(in the rows, 128 means zero)
One turn moves each row of this set onto another row. After a few examples, where does it send each row asked below?
gubap: [140 130 144 134 133 146 139 122 100 134 136 135 154 157  93 128 119 124]
bak: [121  98 132 152 132 146  97 136  98 139 144 149 188 117 142 123 148 114]
mab: [144 118 144 142 139 149 151 134 103 124 123 133 153 157 103 124 114 140]
Lepu: [112 146 143 113 152 128 126 132 115 151 108 141 157 120 125 120 129  90]
pupiv: [ 73 139 163 152 141 111 130 128 136 130 121 124 171 130 130 124 108 123]
tebi: [141 113 139 143 148 137 155 127  99 138 134 140 146 145 101 126 134 132]
tok: [119  77 128 148 144 128 118 159 120 137 120 126 171 133 122 107  96 143]
dagi: [113 151 142 115 145 149 122 116 118 158 125 140 157 114 129 124 132  94]
sabim: [ 69 140 155 171 148 115 120 141 136 132 117 114 162 135 117 113 114 131]
bab: [127  97 157 169 117 171 125 127 129 150 109 123 135 126 141 121 157 122]
Notel: [106 116 139 161 123 143 103 159 131 152 140 140 155 111 131 164  94 159]
nogud: [113 116 131 157 125 162 107 146 121 154 128 144 149 118 137 172  97 152]
fadep: [111  97 151 167 113 170 119 123 143 129 116 121 139 107 135 124 163 120]
beg: [117 128 126 135 159 129 102 160  97 114 132 130 141 102 121 155 151 132]
ber: [117 122 140 145 126 146 104 145 131 155 130 138 147 121 140 153  78 155]
kuf: [127  75 134 149 155 127 103 156 121 128 121 122 164 123 129 104 105 146]
Fon: [101 125 145 169 158 161 103 183 152 117 126 126 134 126 115 113 115 128]
vodin: [ 67 129 150 146 130 120 123 132 153 133 115 122 153 135 129 121 111 127]
deno: [ 61 142 150 163 135 129 116 134 137 125 128 125 163 134 130 107 121 114]
mep: [142 125 144 139 155 142 139 128  96 120 134 141 144 142  94 108 119 129]
kuz: [119 133 109 150 149 118 110 156 105 126 136 117 147  97 137 138 159 127]
kib: [113 136 122 154 163 124 114 159 107 112 143 114 137 104 127 144 152 124]
diful: [118 135 144 164 142 157 125 155 147 174 118 121 131 150 122 146 116  98]
Bori: [110 115 163 161 118 181 133 128 138 138 119 119 143 124 128 120 166 125]
gos: [122 127 116 159 149 129  91 172  99 125 133 123 139 109 130 150 154 118]
Pez: [120  99 140 147 127 160  92 142 109 138 155 146 174 103 145 131 146 111]
Rik: [123 120 152 171 140 173 123 151 135 176 126 129 135 141 113 152 113 101]
nuv: [ 94 127 153 157 166 159 108 181 148 116 124 121 136 116 130 110 128 122]
Nido: [120 114 154 168 118 167 122 130 153 138 109 132 125 115 136 131 157 119]
lafu: [112 102 136 154 131 159  98 145 129 141 137 145 151 127 143 154  94 162]

nuv -> Lepu
kuz -> sabim
pupiv -> mab
Where do these go?
dagi -> kuf
bab -> gos
vodin -> tebi

